Each row of this table is followed by its label. One hidden rule gives the labels. It looks at one to three of the table's principal directions, none of them among the few with the most spread.
[0.667 -1.113 -0.655 1.938 -0.077 -1.031 0.852 0.520 -0.197 -0.788 2.750 1.024 2.383 0.686
 -0.004 -1.495 0.657 -1.668 0.544 1.163 2.262 -0.032 -1.173 1.030 -0.591 1.016 0.186 1.356
 1.908 0.754 0.011 0.468] 5
[1.026 1.111 -0.788 0.304 1.243 -0.494 0.640 -0.087 0.167 -0.440 -0.694 -0.172 0.128 0.206
 -0.255 -0.147 0.010 -0.890 -1.263 0.369 0.676 1.131 0.479 -0.581 0.261 -1.240 1.211 -1.223
 0.010 0.621 0.299 0.794] 1
[0.042 -0.351 0.991 -0.114 -0.379 0.951 -0.780 -0.163 -0.677 0.051 0.035 -0.431 0.414 0.131
 1.113 -0.257 -0.143 -0.269 -0.457 -0.200 0.306 -0.108 -0.653 -0.065 -0.058 0.104 0.934 0.372
 -0.591 0.049 0.602 -0.240] 2
[-1.481 0.364 -0.102 -0.829 -0.337 -0.590 0.074 -0.120 1.027 0.904 -1.337 1.158 -2.037 -1.526
 -0.429 0.502 -0.314 0.085 1.814 -1.574 -3.213 -1.007 0.024 -0.500 -0.134 0.841 -2.471 0.290
 -0.309 -0.117 -2.388 -1.279] 2
[0.225 1.416 -0.212 -1.683 0.210 0.339 -0.656 -0.768 -0.177 0.410 -0.584 -1.291 -0.514 -0.578
 0.082 0.303 -0.597 0.889 -1.078 0.432 -0.748 -0.258 0.198 -0.865 -0.460 -1.485 1.833 -1.235
 -1.338 0.512 0.367 -0.015] 5
[-0.779 0.945 -1.163 -0.778 0.022 -0.696 0.014 -0.310 0.557 0.192 -0.682 -0.080 -0.296 -0.772
 0.117 -0.298 -0.158 0.276 0.089 0.441 -2.309 -0.959 -0.340 -0.389 -0.545 0.222 -0.642 -0.573
 -0.560 0.750 -1.467 0.062] 4
[0.386 -0.533 -0.227 -0.746 -1.049 0.186 -1.643 -0.730 -0.731 -0.740 1.163 -0.363 0.369 0.325
 0.534 -0.899 -0.253 -0.007 -1.707 0.802 0.371 -0.509 -0.732 0.174 -0.941 0.504 2.500 0.421
 0.361 -0.115 1.342 -0.011] 0
[-1.651 0.244 -0.414 0.064 0.003 -0.203 0.308 -0.370 0.196 0.112 0.168 -0.458 0.204 -0.664
 0.982 -0.481 0.161 -0.510 1.044 -0.877 -2.066 -1.183 -0.616 -0.117 -0.350 0.452 -1.226 0.513
 -0.638 0.870 -1.491 -0.514] 4
[0.169 0.520 0.478 -0.542 0.426 0.452 -0.552 -0.093 -0.234 0.435 -0.691 0.146 -1.046 -0.484
 0.336 0.167 -0.473 -0.330 -0.406 -0.954 -0.538 0.290 0.069 -0.693 -0.029 -0.598 0.724 0.056
 -0.513 0.389 0.136 -0.690] 3
[-1.283 0.432 0.138 0.109 -0.506 -0.555 1.679 -0.546 0.479 0.021 -0.595 -1.704 -0.168 -0.145
 -0.685 1.825 -0.340 1.342 1.611 -0.492 -0.084 -0.802 0.760 0.444 0.846 -1.007 -2.356 -0.807
 -0.901 -0.475 -0.744 0.564] 4
[-1.105 -0.315 1.463 -1.253 -0.221 1.494 0.076 -0.051 0.493 0.817 -1.729 -2.275 -2.096 0.515
 -1.086 3.168 0.148 3.770 1.380 -1.134 0.131 -0.214 2.557 0.186 1.773 -0.923 -2.470 -0.747
 -1.615 -2.494 1.236 -0.197] 2
[-0.368 0.054 0.815 -0.499 0.755 1.019 1.412 -0.012 -0.186 -0.071 -0.155 -4.453 -0.062 0.248
 -0.841 2.272 0.295 2.188 -0.716 -1.559 1.830 0.529 2.269 -0.336 1.643 -3.368 -0.602 -1.451
 -0.939 -1.933 1.505 1.318] 0
[-0.320 -0.563 -0.863 0.849 0.576 -0.451 0.076 -0.375 -0.392 -0.863 2.435 -0.293 2.287 -0.152
 1.521 -2.277 1.085 -2.605 -0.019 -0.280 0.132 -0.647 -1.399 -0.099 -0.906 0.736 1.179 1.239
 0.855 0.842 -0.516 -0.333] 2
[-0.005 0.257 -1.663 -0.303 0.620 -1.095 -1.006 0.091 0.111 -0.231 -0.084 2.198 -0.390 -0.808
 0.707 -1.818 0.067 -1.833 -0.516 -0.062 -2.526 -0.499 -1.034 -0.599 -1.134 1.659 0.270 0.941
 1.060 0.861 -1.487 -0.905] 2
[0.343 -0.223 -1.232 -0.286 -0.324 -1.079 -0.784 -0.314 -0.212 -0.371 1.510 1.495 0.731 -0.237
 0.095 -1.360 0.078 -0.844 0.156 1.100 -0.415 -0.803 -1.018 0.249 -1.252 1.375 0.952 0.974
 1.175 0.322 -0.440 -0.675] 5
[-1.218 0.912 -1.081 -0.867 -0.393 -0.245 0.067 -0.907 0.061 -0.177 -0.168 -1.211 0.120 0.575
 -0.039 0.992 -0.010 2.785 1.060 1.758 -0.971 -1.233 1.063 0.678 0.062 0.170 -0.882 -0.755
 -1.324 -0.175 0.377 0.015] 1
[0.523 0.932 0.112 -0.922 -0.434 -0.012 -0.643 0.261 0.427 0.731 -1.887 1.446 -1.279 -1.170
 -0.315 -0.388 -0.879 -0.230 -1.245 0.166 -1.984 0.514 -0.585 -0.892 -0.519 -0.025 0.659 -1.097
 -0.342 0.588 -1.240 0.101] 2
[-0.756 -0.239 1.393 -0.222 0.802 2.389 -0.162 0.936 -0.081 0.974 -0.728 -1.743 -0.123 0.142
 0.803 0.294 0.854 1.462 -0.280 -1.005 -0.524 0.714 1.006 -0.518 0.878 -0.793 -0.615 -0.385
 -1.494 -0.442 0.614 0.081] 3
[0.206 -1.055 0.705 0.961 0.884 1.591 0.701 1.263 0.469 0.094 1.040 -1.407 0.929 0.703
 -0.397 -0.568 1.735 0.459 -0.837 -0.404 1.667 1.616 1.216 -0.072 0.800 -0.733 0.165 -0.456
 0.371 -0.797 1.167 0.989] 0
[0.258 -0.397 -0.945 -0.067 -0.571 -1.033 -0.786 -0.523 -0.313 -0.700 0.711 1.105 0.913 0.215
 0.497 -1.006 -0.067 -1.153 0.009 1.042 -0.306 -1.019 -1.386 0.440 -0.899 1.582 0.576 0.796
 0.838 0.199 -0.411 -0.164] 2
[0.334 -0.903 -0.841 0.664 0.053 -0.270 -1.224 0.326 -0.563 -0.521 1.692 1.382 1.294 0.536
 1.354 -2.058 0.385 -1.488 -0.436 1.087 0.072 -0.734 -1.671 0.420 -1.150 2.045 0.939 1.914
 1.097 1.213 0.189 -0.458] 1
[-0.155 0.143 -0.061 0.393 -0.792 -1.045 -0.458 -0.343 -0.067 0.073 0.195 2.462 -0.952 -0.931
 0.462 -0.720 -1.087 -1.634 0.720 -0.471 -1.008 -0.613 -1.384 0.007 -0.907 1.226 0.063 1.415
 0.606 1.431 -1.123 -1.398] 5
[0.514 1.694 -2.447 -1.370 0.100 -2.098 -0.550 -0.870 -0.499 -0.604 -0.960 0.921 0.248 -0.911
 0.193 -0.674 -1.147 -0.669 -1.336 1.488 -2.414 -1.003 -1.017 -0.539 -1.221 0.074 1.008 -0.849
 0.278 0.629 -1.554 0.327] 1
[0.460 0.185 0.371 0.146 -0.353 -0.060 -0.187 -0.420 0.112 -0.171 -0.227 0.215 -0.584 0.287
 -0.135 0.341 -0.471 -0.221 -0.203 0.187 0.921 0.195 -0.085 0.067 0.040 -0.156 0.789 -0.109
 -0.181 0.493 0.699 -0.061] 2
[0.791 -0.873 -1.226 0.963 0.688 -0.720 0.680 0.494 -0.894 -1.086 2.449 -0.971 3.086 0.802
 0.378 -1.093 0.930 -0.536 -0.628 1.385 2.208 -0.231 -0.421 0.644 -0.184 0.006 0.440 0.671
 1.536 -0.547 0.639 1.107] 3
[0.175 0.103 1.323 -0.761 -0.348 0.774 -0.434 -0.211 -0.262 0.513 -0.951 -0.737 -1.203 -0.225
 0.002 1.385 -0.745 0.976 0.001 -0.720 0.607 -0.060 0.411 -0.314 0.553 -0.851 0.083 -0.081
 -0.892 -0.564 0.811 -0.449] 3
[0.489 0.488 -0.786 -0.022 -0.105 -1.410 -0.233 0.219 0.339 0.235 -1.121 3.152 -1.183 -0.826
 -0.698 -0.522 -0.810 -1.565 0.157 -0.181 -1.872 0.239 -0.843 -0.232 -0.714 1.067 -0.429 0.194
 1.066 0.674 -1.856 -0.488] 4
[-0.626 -0.335 0.313 -0.253 0.137 0.760 0.957 0.067 -0.081 -0.075 0.384 -2.391 0.469 0.474
 -0.984 1.176 0.770 1.983 0.085 -0.518 0.707 0.546 1.828 0.307 0.940 -1.478 -0.693 -1.103
 -0.324 -1.921 0.815 0.885] 0
[0.241 0.835 1.313 -1.912 -0.124 1.690 -0.400 -0.368 -0.156 0.612 -1.893 -2.466 -1.369 -0.145
 -0.682 1.972 -0.376 2.881 -1.319 -0.329 0.233 0.890 2.036 -0.777 1.091 -2.336 0.977 -2.211
 -1.853 -1.865 1.579 0.440] 3
[-0.931 -0.974 1.321 0.295 -0.073 1.469 -0.628 1.034 0.779 1.027 -1.198 1.201 -1.556 0.117
 0.182 0.175 0.635 0.543 1.164 -1.207 -1.354 0.326 0.382 0.028 0.587 1.567 -2.067 0.802
 -0.422 -0.278 -0.382 -0.892] 4
[0.655 -0.303 0.218 -0.806 0.200 1.006 -0.777 0.261 -0.384 -0.017 -0.684 -0.760 0.688 0.849
 0.066 0.265 0.589 1.308 -0.880 1.125 0.424 0.370 0.575 0.047 0.449 0.084 0.542 -0.813
 -0.397 -1.505 1.056 0.688] 1
[-0.288 -0.489 2.072 -0.033 0.494 1.578 0.650 1.082 0.765 1.526 -1.319 0.263 -2.162 -0.052
 -1.589 2.013 0.446 1.732 1.720 -2.026 0.356 1.528 2.208 -0.159 1.566 -0.785 -2.158 -0.335
 -0.501 -1.658 0.333 -0.733] 5
[0.130 0.802 0.213 -0.194 0.137 0.398 1.228 -0.342 0.317 0.110 -0.129 -1.962 0.193 0.823
 -1.415 1.693 0.172 2.303 0.333 0.946 1.643 0.774 1.852 0.397 0.866 -1.968 0.114 -1.955
 -1.043 -0.597 1.258 1.111] 3
[0.537 -0.362 -0.166 0.323 -0.345 -1.023 0.625 -0.987 -0.635 -1.023 1.683 -1.260 1.306 0.317
 -0.221 0.282 -0.264 -1.131 -0.001 -0.184 2.316 -0.511 -0.535 0.426 -0.137 -0.946 1.113 0.309
 0.786 -0.378 0.679 0.449] 2
[-0.248 0.036 -1.357 0.628 -0.368 -1.363 0.335 -1.274 -0.293 -1.197 2.005 -0.087 1.299 1.164
 -0.184 -0.279 0.094 -0.590 0.897 1.230 1.053 -0.828 -0.377 1.196 -0.720 0.491 0.838 0.436
 0.538 0.826 0.619 0.143] 2
[0.260 0.318 2.890 -1.278 -0.577 1.810 -0.966 0.411 1.027 1.803 -4.329 1.362 -3.638 -1.080
 -0.594 1.646 -0.860 0.310 0.049 -2.190 -1.728 1.271 0.475 -1.298 1.079 -0.182 -0.779 -1.232
 -1.631 -0.904 -0.738 -0.796] 4
[-0.684 1.104 0.920 -0.689 0.405 0.071 0.938 -0.302 0.010 0.794 -2.292 -1.079 -1.139 -1.099
 0.132 1.855 -0.863 0.333 1.001 -1.809 -1.150 -0.304 0.442 -0.795 0.985 -1.589 -1.793 -0.856
 -1.541 -0.399 -1.273 -0.252] 3
[-1.033 0.152 0.594 0.076 0.356 0.946 0.495 0.392 0.807 0.767 -0.783 -0.557 -1.490 0.405
 -0.788 1.241 0.354 1.762 1.120 -0.789 -0.518 0.499 1.603 0.145 0.805 -0.448 -1.634 -0.448
 -0.999 0.025 0.336 -0.172] 4
[-0.608 2.097 -2.220 -1.595 -0.242 -1.547 0.551 -1.261 0.559 -0.236 -0.264 -1.075 -0.373 -0.736
 -1.052 0.604 -0.605 2.038 -0.076 1.754 -1.744 -1.041 0.929 -0.193 -0.637 -1.089 0.270 -1.915
 -0.815 0.348 -0.715 0.418] 2
[0.611 -1.092 -0.158 0.617 -0.159 -0.986 -0.039 -0.637 -0.872 -1.141 1.261 0.452 0.741 0.962
 0.039 0.574 0.051 -0.636 1.054 0.105 2.420 -0.492 0.069 0.944 0.412 0.848 -0.101 1.514
 1.383 -1.513 1.223 -0.632] 1
[-0.675 0.169 -0.663 0.770 -0.723 -2.407 0.572 -0.945 0.092 -0.439 0.108 2.133 -0.407 -1.048
 0.504 -0.163 -1.168 -2.673 2.097 -0.990 -1.097 -1.692 -1.913 0.276 -0.679 1.385 -1.545 1.707
 0.856 1.261 -2.338 -1.263] 2
[-0.200 0.341 -0.501 0.190 -0.262 -0.254 -0.514 -0.309 0.629 -0.020 0.127 0.790 -0.660 0.384
 0.067 -0.486 -0.220 -0.320 0.103 0.731 -0.497 -0.396 -0.595 0.210 -0.705 0.795 0.495 0.249
 -0.288 1.867 0.060 -0.185] 4
[0.880 -1.411 0.759 1.767 1.317 1.118 1.114 1.582 -0.038 -0.152 1.507 -0.883 1.743 0.999
 -0.213 -0.607 1.653 -0.549 -0.547 -0.418 2.978 1.776 0.741 0.178 0.952 -0.684 -0.047 0.272
 1.119 -0.752 1.224 1.056] 3
[0.822 -0.441 0.425 0.459 -0.061 0.178 -0.035 -1.154 -0.719 -1.179 1.290 -0.911 1.342 1.245
 0.204 -0.014 0.506 -0.919 -0.276 0.260 2.814 0.622 0.280 0.473 0.307 -0.440 2.340 -0.135
 0.232 -0.867 2.029 0.140] 1
[0.242 -0.662 0.101 1.383 0.625 -0.739 1.250 0.876 -0.322 -0.220 0.440 0.360 0.453 -0.372
 -0.048 0.006 -0.081 -1.474 0.230 -1.436 0.927 0.370 -0.270 0.029 0.486 -0.387 -1.436 1.003
 1.349 -0.215 -0.757 0.216] 2
[-0.210 0.592 0.726 -1.091 -0.675 0.188 0.017 -0.632 -0.175 0.349 -1.050 -0.978 -0.829 -0.598
 -0.397 1.303 -0.850 1.016 0.013 -0.538 -0.403 -0.214 0.375 -0.293 0.286 -1.148 0.059 -0.950
 -0.964 -0.750 -0.080 -0.009] 2
[-0.953 -0.104 0.473 0.475 -0.488 -0.438 -0.192 -0.352 0.029 0.279 -0.540 1.436 -0.838 -0.418
 0.813 -0.010 -0.719 -1.584 1.577 -1.329 -1.477 -0.964 -1.343 0.153 -0.358 1.191 -1.282 1.345
 -0.263 1.278 -1.398 -1.106] 2
[0.547 0.622 0.902 -2.262 -0.316 1.651 -1.811 0.113 0.409 0.979 -2.603 -0.299 -2.331 -0.305
 -0.534 0.877 -0.418 2.229 -1.811 0.248 -1.403 0.710 1.059 -1.022 0.256 -0.488 1.153 -1.676
 -1.411 -1.032 0.902 0.007] 4
[-0.413 0.442 0.819 0.899 -0.209 0.256 1.920 0.116 0.081 0.090 0.133 -1.992 0.033 0.289
 -0.644 1.809 -0.435 2.052 0.690 0.107 2.144 0.405 1.447 0.512 1.214 -1.980 -1.198 -0.770
 -0.867 -0.035 0.945 0.755] 5
[-0.392 -0.388 -0.790 2.006 0.406 -1.426 2.412 0.415 0.778 -0.562 1.193 0.103 0.909 0.513
 -1.202 0.398 0.627 -0.484 1.754 -0.041 1.498 0.197 0.568 0.967 0.608 -0.093 -2.314 0.242
 1.215 0.162 -0.699 0.760] 4
[0.676 -0.780 -0.735 0.456 -0.207 -1.010 -0.381 -0.743 -0.446 -1.227 1.995 0.316 0.699 0.624
 -0.032 -0.632 0.154 -1.257 -0.238 0.308 1.860 -0.317 -0.382 0.529 -0.486 0.597 1.494 1.163
 1.520 -0.274 1.163 -0.348] 4
[-0.443 -1.032 -0.981 1.262 -0.233 -0.631 0.657 0.186 -0.501 -1.001 2.754 -1.001 2.550 0.609
 0.709 -1.194 0.722 -0.303 0.113 1.027 1.298 -0.976 -0.804 0.986 -0.470 0.643 -0.255 1.197
 1.076 0.335 0.228 0.684] 2
[0.767 -0.778 -0.230 1.396 0.789 -0.461 0.772 1.106 -0.321 -0.279 0.635 1.290 1.062 0.219
 -0.255 -0.757 0.507 -1.507 -0.114 -0.355 0.899 1.054 -0.215 0.255 0.205 0.303 -0.565 0.644
 1.680 -0.344 -0.445 0.442] 2
[0.410 -0.946 2.229 -0.442 -0.249 2.181 -0.656 0.118 0.182 0.602 0.097 -1.442 -0.948 0.862
 -0.606 1.241 0.530 1.517 -0.021 -0.764 2.255 0.944 1.291 0.015 0.916 -0.843 0.907 -0.219
 -0.808 -1.264 2.413 -0.211] 2
[-0.703 -1.127 0.423 0.734 0.790 1.868 -0.819 0.383 -0.585 -0.201 1.817 -1.292 1.416 1.326
 1.820 -1.155 1.565 0.278 0.029 0.097 0.869 -0.063 0.181 0.374 0.093 0.846 0.642 1.369
 -0.472 0.316 1.802 -0.479] 1
[0.134 1.727 0.340 -2.891 -0.230 1.288 -0.645 -0.506 -0.061 0.814 -2.880 -2.743 -1.446 0.016
 -0.948 2.597 -0.806 4.613 -1.358 1.368 -0.855 0.115 2.199 -0.636 0.909 -2.277 0.417 -3.101
 -2.599 -1.701 1.289 0.986] 1
[0.937 0.328 0.499 -2.164 -1.263 0.960 -1.244 -0.547 -0.093 0.151 -0.628 -1.711 0.027 -0.119
 -0.675 0.439 -0.339 2.196 -2.196 1.675 0.371 0.071 0.320 -0.402 -0.249 -1.030 2.465 -2.064
 -0.926 -1.404 1.258 1.066] 2
[0.641 0.609 -0.277 -0.889 -0.567 -0.119 -1.352 -0.346 0.270 0.164 -0.999 1.464 -1.329 -0.047
 -0.191 -0.210 -0.741 0.272 -0.813 1.112 -0.828 0.012 -0.313 -0.226 -0.652 0.751 1.300 -0.336
 -0.238 0.680 0.277 -0.396] 2
[0.321 0.311 -0.359 -1.272 0.538 -0.242 -0.764 -0.735 -0.567 -0.290 -0.298 -0.458 -0.243 -0.643
 0.469 -0.009 -0.085 -0.614 -0.629 -0.809 -0.576 -0.348 0.096 -0.834 -0.094 -0.413 1.076 0.022
 0.062 -1.108 0.076 -0.719] 3
[-0.056 0.472 -0.565 -0.194 -0.236 -1.430 0.117 0.017 0.350 0.305 -1.264 2.163 -0.235 -1.437
 0.360 -0.497 -0.634 -1.546 0.971 -0.072 -2.093 -0.960 -1.483 -0.436 -0.475 1.293 -1.464 0.393
 0.418 0.368 -2.694 -0.632] 3
[-0.213 -0.846 1.978 -0.961 -0.497 1.512 -1.427 0.378 0.580 1.370 -1.637 1.661 -1.765 -0.572
 0.183 0.395 0.337 0.257 1.471 -1.160 -1.260 -0.007 -0.026 -0.486 0.412 1.686 -1.043 0.641
 -0.637 -1.298 -0.505 -1.722] 5
Which label does each new row get?
[0.857 -0.749 -0.703 2.226 0.659 -1.860 1.953 0.811 -0.631 -0.946 1.242 0.753 2.243 -0.074
 -0.020 -0.758 -0.055 -3.022 0.036 -0.635 1.724 0.322 -1.344 0.457 0.094 -0.272 -1.090 0.974
 2.293 0.213 -1.377 1.143] -> 2
[-0.462 0.691 -1.811 -0.843 -0.308 -0.179 -1.219 -1.049 -0.620 -0.945 1.684 -1.501 1.840 -0.042
 1.691 -2.261 0.167 -0.303 -2.191 1.827 -1.357 -1.283 -1.351 -0.224 -1.748 0.214 2.983 -0.246
 -0.500 1.663 0.284 0.526] -> 0
[0.019 0.936 -0.835 -1.519 0.381 0.060 -0.568 -0.016 -0.336 0.321 -1.138 -0.299 -0.239 -0.406
 -0.148 0.216 -0.215 1.393 -0.844 0.674 -1.850 -0.068 0.599 -0.501 -0.175 -0.464 0.190 -1.112
 -0.563 -0.703 -0.372 0.215] -> 3
[-0.221 -0.677 0.229 0.341 0.127 0.229 -0.183 -0.020 -0.250 -0.345 -0.229 0.190 0.123 0.678
 0.365 0.263 0.422 -0.095 0.573 -0.348 0.227 -0.003 0.281 0.383 0.547 0.834 -0.771 0.545
 0.168 -0.932 0.388 -0.259] -> 1
[0.130 0.711 -0.656 -0.104 0.348 -0.376 0.961 0.124 -0.294 -0.123 0.641 -1.875 1.532 -0.571
 0.290 -0.250 -0.133 0.368 -0.947 0.775 0.439 -0.376 -0.258 -0.353 -0.159 -1.550 0.357 -0.802
 -0.277 0.457 -0.343 1.105] -> 5
[-0.270 -0.209 1.239 2.123 -0.611 -0.342 1.591 0.609 0.532 0.514 -0.051 1.760 -0.043 -0.255
 -0.244 0.076 -0.526 -1.454 1.791 -0.737 0.701 0.555 -0.912 0.583 0.260 0.341 -1.689 0.578
 0.203 1.574 -1.334 -0.057] -> 2
[-0.037 0.791 -0.788 0.694 0.674 -1.352 2.409 0.304 -0.380 -0.301 0.418 -1.646 1.316 -0.852
 -0.468 0.641 -0.502 -0.132 -0.088 -0.427 0.716 -0.018 0.218 -0.147 0.455 -2.303 -1.202 -0.741
 0.408 -0.016 -1.158 1.283] -> 5
[-0.713 -0.518 -1.212 0.614 -0.235 -1.047 -0.154 0.541 -0.141 0.245 1.699 2.127 1.417 -0.399
 0.587 -1.847 0.274 -1.174 1.454 0.812 -1.784 -1.320 -1.868 0.649 -1.474 2.185 -1.145 1.742
 1.098 1.393 -2.041 -0.616] -> 5
[0.907 -0.439 0.520 0.293 -0.046 0.178 0.028 -0.218 -0.529 -0.494 0.460 -0.574 0.678 0.807
 -0.227 0.348 0.010 -0.386 -0.552 0.111 2.055 0.578 0.060 0.308 0.304 -0.618 1.135 -0.162
 0.314 -0.611 1.247 0.567] -> 2
[-1.256 -0.889 1.919 1.376 0.123 1.278 -0.490 1.297 1.071 1.571 -2.086 3.471 -2.142 -0.042
 1.056 -0.038 0.319 -1.065 3.012 -1.775 -2.108 0.096 -0.676 0.108 0.651 3.016 -3.557 2.013
 -0.700 1.220 -1.630 -2.030] -> 1
[-0.881 0.721 -1.108 -0.556 -0.507 -0.334 0.153 -0.173 0.625 0.021 0.089 -0.856 0.097 -0.502
 -0.243 -0.562 -0.071 0.847 -0.752 0.837 -1.837 -0.656 -0.230 -0.112 -0.767 -0.228 0.030 -1.004
 -0.515 1.017 -0.943 0.841] -> 0
[-0.141 0.390 1.789 0.075 0.528 1.504 0.928 0.911 0.219 1.209 -1.710 -0.915 -1.369 -0.203
 -0.783 1.716 -0.243 1.422 0.165 -1.559 0.241 1.511 1.523 -0.458 1.340 -1.953 -1.187 -1.138
 -1.201 -0.463 0.234 0.326] -> 3
[-0.293 0.088 -0.789 0.627 -0.146 -1.668 0.241 -0.260 0.221 -0.193 0.449 1.904 -0.339 -0.947
 0.213 -0.886 -0.618 -2.429 0.852 -0.892 -1.165 -0.820 -1.521 -0.069 -0.892 0.954 -0.597 1.295
 1.048 1.386 -1.866 -0.818] -> 2
[-0.326 0.538 -0.094 -2.362 -0.560 1.073 -1.618 -0.981 -0.018 0.098 -0.558 -1.951 -0.968 -0.004
 -0.167 0.432 -0.027 2.168 -1.570 0.451 -1.244 -0.388 0.893 -0.545 -0.342 -0.713 1.934 -1.370
 -1.347 -0.925 1.238 0.089] -> 0
[-1.530 1.303 -1.600 -0.618 0.187 -0.516 0.127 -0.460 -0.380 0.170 0.766 -1.020 1.433 -0.946
 1.454 -1.267 -0.131 0.224 0.126 0.883 -2.856 -1.729 -1.122 -0.260 -1.279 -0.083 -0.103 -0.103
 -1.118 1.956 -1.734 -0.013] -> 5
[0.064 0.083 -0.804 -0.712 0.271 0.640 -1.611 0.091 -0.217 -0.117 0.461 -0.166 0.197 0.111
 1.098 -1.606 0.313 -0.031 -1.872 0.856 -1.179 -0.286 -0.618 -0.454 -1.002 0.643 1.848 0.268
 -0.179 1.009 0.575 -0.053] -> 4
[0.193 -0.302 0.002 0.331 0.060 0.289 -1.286 0.459 0.041 0.192 0.142 1.872 -0.433 -0.363
 1.095 -1.881 -0.038 -1.901 -0.914 -0.303 -1.249 0.096 -1.475 -0.465 -0.998 1.414 1.082 1.175
 0.455 1.679 -0.480 -0.740] -> 4
[-0.815 0.245 0.047 -0.886 -0.366 0.867 0.202 -0.940 0.028 -0.181 0.255 -2.996 0.600 1.375
 -0.526 1.602 0.562 3.013 0.611 1.234 0.873 -0.548 1.539 0.784 0.601 -0.972 -0.028 -1.400
 -1.641 -0.983 1.668 0.862] -> 2
[-0.601 -0.933 -0.015 0.723 -0.283 0.381 0.274 -0.054 -0.098 -0.716 1.926 -1.886 1.244 0.472
 0.706 -0.560 0.742 0.279 -0.322 0.142 1.412 -0.560 -0.015 0.420 0.073 0.000 0.217 0.722
 0.211 -0.039 1.038 0.369] -> 0
[-0.043 0.023 -0.531 0.416 -0.415 -1.031 -0.021 -0.621 -0.683 -0.628 0.778 0.510 0.708 -0.007
 0.618 -0.443 -0.649 -1.269 0.160 0.126 0.071 -0.759 -1.154 0.397 -0.625 0.387 0.445 0.831
 0.481 0.782 -0.344 -0.201] -> 2
[0.066 -0.277 0.773 0.895 -0.003 0.238 0.127 0.096 -0.003 -0.061 -0.372 0.662 -0.551 0.334
 0.311 0.256 -0.181 -0.650 0.402 -0.620 0.746 0.462 0.010 0.181 0.478 0.288 -0.305 0.549
 -0.018 0.323 0.382 -0.377] -> 1
[-0.327 2.262 -1.561 -1.503 -0.692 -1.739 -0.171 -0.714 0.776 0.548 -1.987 1.411 -1.287 -1.881
 -0.323 -0.311 -1.606 -0.152 -0.377 1.021 -3.780 -1.129 -1.195 -0.845 -1.329 0.034 -0.043 -1.399
 -0.804 1.889 -2.815 0.006] -> 2
[-0.218 0.690 -1.572 -0.669 -0.206 -1.682 0.454 -0.494 0.044 -0.265 -0.075 0.236 0.593 -0.711
 -0.524 -0.112 -0.408 -0.321 0.261 0.606 -1.564 -1.026 -0.655 0.020 -0.702 0.048 -0.600 -0.531
 0.458 -0.050 -1.770 0.475] -> 2
[0.089 -0.540 0.224 0.209 -0.336 -0.709 0.465 0.910 0.534 0.552 -0.439 1.537 -0.355 -1.467
 -0.437 -0.470 -0.195 -1.194 0.400 -1.024 -1.082 -0.138 -0.931 -0.434 -0.151 0.662 -1.616 0.535
 1.136 -0.405 -2.175 -0.179] -> 2
[-0.924 0.653 0.599 0.476 0.276 0.495 1.118 0.890 1.001 1.144 -1.666 0.438 -1.760 -0.196
 -0.796 1.468 -0.222 1.946 1.520 -0.375 -0.893 0.538 1.443 0.080 1.004 -0.333 -2.788 -0.533
 -1.036 0.447 -0.615 -0.195] -> 3
[-0.583 1.788 -1.430 -1.569 -0.360 -0.425 -1.216 -0.454 1.023 0.732 -1.784 1.503 -2.199 -0.354
 -0.573 0.004 -0.788 1.647 -0.116 1.684 -3.446 -0.627 0.171 -0.279 -1.058 0.864 0.118 -1.096
 -1.231 1.776 -0.848 -0.425] -> 2
[0.182 0.411 0.135 1.185 0.790 0.131 0.977 1.300 -0.028 0.459 -0.541 0.385 0.034 -0.452
 0.101 -0.544 -0.392 -1.024 -1.046 -0.821 -0.451 1.134 -0.427 -0.438 0.055 -1.025 -0.501 -0.243
 0.174 1.585 -0.986 0.896] -> 4
[-0.627 1.129 -1.334 -0.903 -0.837 -2.323 0.709 -1.358 0.518 -0.261 -0.565 0.683 -0.734 -1.149
 -0.808 0.976 -0.999 0.328 1.759 0.491 -1.383 -1.637 -0.066 0.107 -0.317 0.286 -1.366 -0.343
 0.049 -0.337 -1.759 -0.683] -> 5
[-0.688 -0.407 -1.841 0.596 -0.534 -2.174 -1.414 -1.136 -0.712 -0.999 2.137 2.911 1.153 -0.457
 2.424 -2.661 -0.394 -3.559 1.401 0.564 -1.752 -2.741 -3.320 0.499 -2.177 3.544 0.439 3.398
 1.314 2.340 -1.657 -2.127] -> 3
[-0.716 -0.412 0.847 -0.044 -0.837 0.576 -0.350 -0.107 -0.027 0.327 0.012 -0.137 0.092 -0.297
 0.760 -0.161 -0.082 0.038 0.609 -0.288 -0.559 -0.725 -0.752 0.105 -0.112 0.669 -0.450 0.506
 -0.600 0.182 -0.409 -0.414] -> 2
